The rows of R fall into 4 groups, and each row is roughly a mix of its group's hidden directions.
R (128 x 10):
[[ -6  29 -44  26 -13   9  -4 -21  15   8]
 [ 27   8 -22  18  12  27 -35  13   8 -24]
 [-37 -28  -5   5  29  21   4 -11  12  28]
 [ -7  -1   0 -51 -30  16  18 -14 -12  -1]
 [-24 -60  -4  10  13  -1  -3   7  -1   1]
 [ 22  21  -8   6 -43  23  13 -15  16  20]
 [ -5 -46 -37   2  -2  18  10 -19   2  14]
 [ 42  10 -12 -38   1  -5 -29   6   5  10]
 [-48  -2  13  -1  28 -30  -5  -9 -14  -2]
 [-29  17  -3   5   2 -10  34 -12  23 -37]
 [  3 -25 -14 -26 -35   3  10 -12   7  38]
 [ 41 -11  27  14 -26 -23   4 -22  -4  -2]
 [ 23  -6  11   1  -3   1 -48 -33 -19  -3]
 [  8  28  44   9 -16  12   6  20  -2 -27]
 [  0  -6 -27   3 -41 -10  28 -23  17  19]
 [ 16 -35 -23  -5  -1  35  32   4  14   4]
 [ 27 -21 -16 -33  31  -7 -10 -29   2   5]
 [ 26 -20  -4 -32  -7   6  12 -28  36 -12]
 [  0  54 -17 -19  17  -5   3   2 -11 -22]
 [-30 -11   5 -13 -14 -45  22  23   0   4]
 [-30 -17  -1 -10 -28  13 -20 -42  -3  -7]
 [ 23  -1  21  12 -38  20 -14   1  15 -34]
 [  4 -12  31  26 -14 -23  13 -17  23 -31]
 [ 19  38  24   5 -34   4  22  10  11 -15]
 [ 23 -22  11   5  -1  41  38  -4  10  12]
 [ 21 -16   2  30 -18  10  10  22  32 -29]
 [ 30   7  20 -32  24  15   7 -30   1 -19]
 [ 16  -2  -8 -20  35 -29  13  23   1  32]
 [  3  17  17  33  34 -19  31  -4 -16   5]
 [  4  25   5 -16 -33  -2 -44   7  -2 -21]
 [-20 -31  28  33 -19   2  21  14  -2 -16]
 [ 14  39   1  11  11  11 -14 -24  41  -2]
 [ -8 -26  14 -21  10   0  11 -36 -23  33]
 [-16   5   7  -7  24 -20 -34   1  -8  45]
 [-24  35 -26 -19 -12   6 -18  -1  -5  33]
 [  4 -30   5 -12   5 -25 -19  47   2  14]
 [-51   5  -5  15  20 -17  12  23 -10 -14]
 [ 17 -21  30 -22  21   3  11 -26  -7  34]
 [ -2  12   6  18  -3  51 -15 -31  -3  15]
 [ 18   1  49  -4  -4 -29   0  15   4  25]
 [ -8 -43  10  -6   2  -7  13 -41  20  10]
 [-12  33  22   1  16  27 -15 -35 -10  14]
 [-24 -22  31  25  23 -27  -3 -18  15  -8]
 [ 23  -6 -19  -2 -11 -44  21  29 -16   3]
 [ -1   0  12  40 -35  -5 -25  23 -19   1]
 [ 10  -1  23   8 -24  39   8  38  13   2]
 [ -3 -50  -7  -8 -23   1 -28   1  23  -3]
 [  3 -20  13  33   2   0  30 -43   8   3]
 [-28 -26 -18  25  15   4 -12   4  18  37]
 [-27  -5  16  -8   6 -11  47 -27 -19  -2]
 [-50  -8 -22 -17 -10 -21  20   6  -6  -9]
 [  0  31  40  25   2   9  19   8 -21 -19]
 [ 12  40 -28  20  11  12 -32  14   5   2]
 [ 21  35  20 -13  19 -13   2 -32  -9 -24]
 [ -5  26 -13  -2 -13  45 -22  11  12  26]
 [ -6   7 -35  18  -8  17 -17   8  24  39]
 [ -3  18  -3  19  -8   4  47 -38   2   4]
 [ 28 -24 -23 -12 -21 -13 -34 -16  -1  21]
 [-29 -29  21 -29   6  -7 -26  15  -6  23]
 [ -8  34 -13   8 -15  24   3 -35   8 -31]
 [  0 -13 -16  38 -30 -40   0   7 -10  -2]
 [-15 -36  12 -11  15  27   8  14 -11  37]
 [ 27 -45  23 -17   7   2   0   0 -28   4]
 [-40 -11   3  29   6   7   7  40 -13   7]
 [  2  20 -16   2  41   4 -20  30 -24  17]
 [  4   5  39  30  -2  25  -8  23 -29  -2]
 [-19  19  48   4  17   4 -20 -24  -4  10]
 [ 30  31  11   1 -17   4 -20  30   9 -29]
 [ 10 -15 -12 -15 -45  -7  -4 -32   9  24]
 [  4 -13  33  19  12  11  -3 -39   5  32]
 [  6 -30 -22 -10  -8 -33  -8   4  42  -1]
 [ -1  -9 -14  20  -1  19  27 -16  49  -8]
 [ 12  17  22  21  -8  43  33   3  -2   7]
 [ 24  -5   8 -17  19  17  47  17 -20   4]
 [-13  17  -3 -38  37  25  15 -19  -2   1]
 [ 22  55   5   2 -14  18 -12  -7  -9  12]
 [  7 -11 -34 -24  11 -21  39  23  -2  -1]
 [-12 -25  20  11  11  34  28 -10 -26  20]
 [ 19  -4  -3  15 -21 -14  17  45 -30   1]
 [-14  -7 -21 -11  18 -15 -16  51 -12  -9]
 [ -4  -2   2   7  55  25  13  21   2 -15]
 [ -7   0  13  39  26  -4 -19  40  -9   2]
 [  1   0 -12  -3 -43 -12   7  33 -34  -7]
 [-45   7   5  16  -8 -37  -2  17 -17 -10]
 [ 39  29   4   8 -34   2 -10  22  -9 -14]
 [-28  12 -46   1   7 -34   4  -9   5  -7]
 [ 19  11  15   8  16 -22 -22  39  -1  31]
 [-13 -25   5  -3  38 -35 -11  -3 -23 -18]
 [ 11  -6  22 -12 -30   5 -19 -47   3 -14]
 [ 15  -9  15 -38  16   1   6   7 -44 -14]
 [ -7  36   0  29  37  -6  -1  25  -7  14]
 [-24 -12  16  -4  40 -11   7  34 -10 -20]
 [-51  11 -29  -9 -16 -19   8  -2  -3  10]
 [-14  43   0  20  -5 -19 -35  -7  16  12]
 [ 33  23   4 -19  29 -28  -8   7 -27   0]
 [-26  29  20 -33  -1  -5 -27  11 -11  23]
 [-38  41 -10 -17   5  13 -21 -10 -12   8]
 [ 12  -3  -6 -14 -34  -2  -1 -45  26  16]
 [  6  -4  10  13  28 -13 -25  14 -48   9]
 [-11  14 -27  -9  10 -17  41  21 -25 -16]
 [ 38   9  42   4  16  -6 -23  -6  -8 -14]
 [ 22 -15  60 -14   1  -4  -1   0  -2  -2]
 [  6   1  37  41   9 -19  -6   8  11 -28]
 [  6  46  -3  -1  -3  25  34 -19  11   7]
 [ -3 -28  29   3  47   0  14  -3  -4 -20]
 [-24   6   6   0  19  -4  22   3 -17 -52]
 [-36 -12   4   3 -20 -25  26 -26   7  25]
 [-18  -7   6 -21  29  -8 -19  14 -43  17]
 [-31   5   3 -11   5 -35 -27  23   2 -29]
 [ 39 -12 -13 -24  10 -37  18 -15  -5   3]
 [ 15 -44   7  -8  20 -21 -19  26 -21  -1]
 [  4 -49  13 -19 -36  11  -3  -6  -3   7]
 [-42  26  17  16  23   6 -15 -23  -5 -11]
 [-12  -6  18  22  36   8 -17 -18  27  28]
 [ 16  28 -36 -26 -19  26  -2  -6   7  19]
 [ 53 -18   0   7   3  23 -14  10   9 -21]
 [ 15   1  20 -11  25  -2 -29  21 -43   8]
 [ 30  24  29  19 -20  19  -2  21 -22   7]
 [ 18  -4  29  14  30  -7 -33  32  -2   4]
 [ 38 -35   6  -4  10   0 -18  37   3  -1]
 [-28 -10  -7 -22  27  -5 -14  37 -24 -13]
 [ 21 -24  27 -14 -10 -21 -27 -24  13  24]
 [  5  15 -15 -19   5 -11  -1  57 -15   8]
 [  4 -44  -8 -12  -4 -41   8  22   6  -8]
 [ 25  47   2  -2   5 -17  15 -17 -20 -21]
 [ -6  26  27  -1  31 -13   3  33 -19 -22]
 [ -3  26 -39 -24   1 -31  18   0 -11 -18]
 [-18  31 -15  35   2   5  14  18 -32 -14]]

In each list below, two rows fit none of the groups, and each other row fits one group, some only roughly. Which are they? Name them in the order they come.
  k773: [  2  17 -12  13 -37  -2  -9  28   0 -40]
  k145: [-43  -3  -4   2  17 -25 -23   2 -18  29]
  k500: [ 18 -36  -2  -6  13 -25  -5  -7  36  25]
  k618: [-34  14  -2  -3 -21 -19 -14  39 -21 -12]
  k241: [-32  38 -26   1  35   6   9   6   0  -4]
  k425: [-20  31  15   8  28   0  32 -19  -4 -25]
  k181: [ 33  18   5 -21 -30 -22 -32  12  -3  -8]
  k476: [ -8  25 -16  26  27   8  28 -28 -17  15]
  k376: [ -4  41  -5  30  -3   8 -13 -16  13 -35]
  k421: [-21 -20  -3 -25 -37 -19  -8 -31  17  -2]
  k590: [ 33  10  -3 -12 -25 -19 -19  19  18 -33]
  k301: [ 36   2 -23  -6  -6  36 -11  23  -6  25]
  k721: [  2 -13 -13 -22  45 -34  10  16 -11   0]
  k876: [ 25  28  -2  26   2  16 -23   1  15 -37]
  k748: [-18  12  -5  -3  14  15  -5  59  -5   9]
 | k618; k421
  k538: [ 20   9   1  -8 -18   7  48  -1  34  -7]
  k58: [ 25 -18 -18 -15 -36  19   4  36  -4  -7]
  k723: [ -7   4  31 -25   5  32  10 -27 -29   8]
  k665: [ -6  -7  36  18 -24 -26   2 -39  -1   5]
  k778: [ 16   2 -39   5 -23  34   4  25  11  16]
  k609: [ -4   5 -24  11 -21   7   0  48 -28  12]
  k405: [ 25 -14  20 -41   6  17 -16  30 -11  -1]
  k686: [ 21   5   4 -42 -12  12 -22  27  23 -14]
  k265: [-32  -6  16  23 -20 -39  -8 -17  19   0]
  k776: [ 33 -30 -34  -3   1   6  24   1 -12  25]
 | k58; k665
  k420: [-12 -16 -28 -11 -27 -45 -12  -2  14  -3]
  k973: [  1   9  -5 -33   3  34   5 -16  35  26]
  k303: [ 42  -4  13 -25 -14   7  31  11  22 -10]
  k251: [-10  -2  -6 -12 -17 -26  13  36   2 -43]
  k690: [  5   8   7  -2   8 -23 -33 -40  32   3]
  k518: [ -4 -22  31   0 -25  33 -28 -22   6   1]
  k206: [ 10 -11  -7   6 -35  -4  32  39  17   7]
  k359: [ -4 -51   3  12 -14 -35  11  -8  -2 -12]
  k312: [ -3 -17  12  16  11 -21 -21 -28  24  38]
  k115: [ -1 -29  12  -2  33  31 -24  -6  27 -11]
 | k973; k115
  k953: [  0  -7  24 -21 -10  25  11 -46 -18 -13]
  k28: [ -4 -12 -16 -36 -33 -31  11 -14   7  20]
  k841: [ 13 -19 -21 -17 -25 -48   6  -9  13  -5]
  k649: [-23 -10   2  34   1  28  29 -27 -17  -6]
  k272: [-33  -3 -37  16  33  -8   7   6  23   8]
  k185: [ 30  20  28  33  12   8 -12  17 -15 -21]
  k827: [-12   1  19   1   6 -18 -20 -53  -2  19]
  k360: [-36  29  14  29  -7  20  -5 -25 -15  -7]
  k350: [ 20 -16  12  13  -7  52 -19   3  -7  19]
  k459: [ 14 -45  -1   0 -15  -2   7  35  28   2]
  k364: [ 30  34  27  15  13  -3 -26 -13  16 -13]
  k392: [  7  25  12  -3 -53  -7 -15   0  18 -17]
 | k28; k185
  k960: [ 19  29  24 -18  13 -16 -21  10 -22  31]
  k92: [-27  20  22 -12  23  16  37 -14  -4  17]
  k666: [ 24  39   9 -37   2   3 -17  -6   8 -23]
  k320: [-16 -44  37  17 -12 -15   7  -8  -9   8]
  k370: [ 17 -44 -29   5 -17 -13   0 -10 -11  26]
  k232: [ -9 -38   0 -25   8   5  40 -19   1 -16]
  k285: [-13  38   5  -8  45 -13  -7  -4  -6  23]
  k988: [-25  36 -29   5  24  12   8 -10 -28   7]
  k155: [-16 -17  24 -20 -10  -6  39 -21 -12 -27]
  k707: [ 11   8  25  -3  26  10  24  11 -11 -45]
  k957: [ 24   0  17  -6 -13 -31 -39  23   1  20]
  k700: [ -3   3  15  13  -8 -20 -26 -54   2   8]
 | k92; k320
  k924: [-15   5  38   9 -26  -7  14  28 -31   3]
  k799: [  0   0  -2  14 -23  -6 -30  -9  41 -32]
  k939: [-14  16  20   5  41   9 -22 -17 -23 -23]
  k906: [ 14  -7  32 -39   1   3 -25  31  -4  -6]
  k398: [-42   1 -24   5  -8   2 -36   1  20 -19]
  k620: [ -5  13   0  -3  19  14  13  49 -30  14]
  k5: [ 10 -21  40 -31  -5 -27  -8  -2 -24  -2]
  k515: [  0  24 -28  -4 -11   8 -34  25 -11  32]
  k157: [-37  -4   2  22   0  23 -26 -29  21 -10]
  k106: [  9  39  19 -15  12  23  10 -15 -35 -10]
 | k924; k5
  k862: [-11 -25 -14 -10 -23   1  -3 -44  23 -20]
  k4: [ 40  21  -7 -24  -3  -2  -8  40  -8   9]
  k437: [ 10  32  -2 -29 -10   1 -15 -34  27 -19]
  k314: [ -3 -12 -17  24  -4 -22  -8  52   1  15]
  k832: [ 36 -16 -19 -44  -7  18  -5 -14  -3   1]
  k697: [ 24 -25  38  25   1 -24 -25  -6   2   1]
  k65: [-13  14 -17  33   8  45  13 -16 -13   9]
  k243: [ 29   7  11 -26 -22 -24  -6  28 -30  10]
  k951: [ -1  40   6   5  23  35   6  22 -23  -2]
  k594: [-12 -33  16   5  -9  24 -26  -6  40  -2]
 | k832; k65
  k542: [ 13 -51 -14 -14   7 -27   7 -22   7  -4]
  k135: [ 11   7  15   1 -44 -12 -33 -27 -13  -5]
  k713: [ 16  25 -21 -36  41  -2   6  -6   3  10]
  k857: [-27 -15  -5   2 -42 -30   8 -25  10   5]
  k654: [  4 -39  -3 -35   9 -20   4  23 -26  -7]
  k88: [ -8  23 -19   0  47  34   2   9   9   7]
  k576: [  5 -12 -19  -3 -18 -34  14 -37  22  20]
  k546: [ -1 -29  -1  24  10  -5  10  41  24  24]
  k573: [ 11  13 -15  -8  12  43  29  -6  16  27]
  k402: [ 22  24  14 -13   9 -12 -41  25  20   9]
  k346: [ -2  -4 -29  43  13  -4   3 -19  13  33]
 | k654; k576
  k630: [-16 -34   3  18  -5 -19 -21  39 -18  -2]
  k552: [ -7 -22  11 -43  -4 -16  39 -15  -5   3]
  k890: [ -9   1 -17 -16 -51  17  31   0   4  -8]
  k996: [-10  16   1  23 -42  39  -8  -5   8  12]
  k933: [-16  35  21   4  32   2  -7 -29 -18 -17]
  k177: [ 18 -13 -21 -28  40  -8  19 -22  12  11]
  k435: [-25 -25  25 -15  -9   5  21 -39  -3 -14]
  k258: [-11 -25 -32   4   1  23  18 -10  33  25]
  k113: [ -5  45  -8   1  24 -32 -17 -10 -19   7]
  k943: [-21  36 -29 -14  -3 -37 -14   6   5  -1]
  k365: [  0 -36  -3  -9  15  -3  28  45   2   8]
  k727: [ 35 -17  21  42  22   8   1  -9   8   5]
 | k552; k890
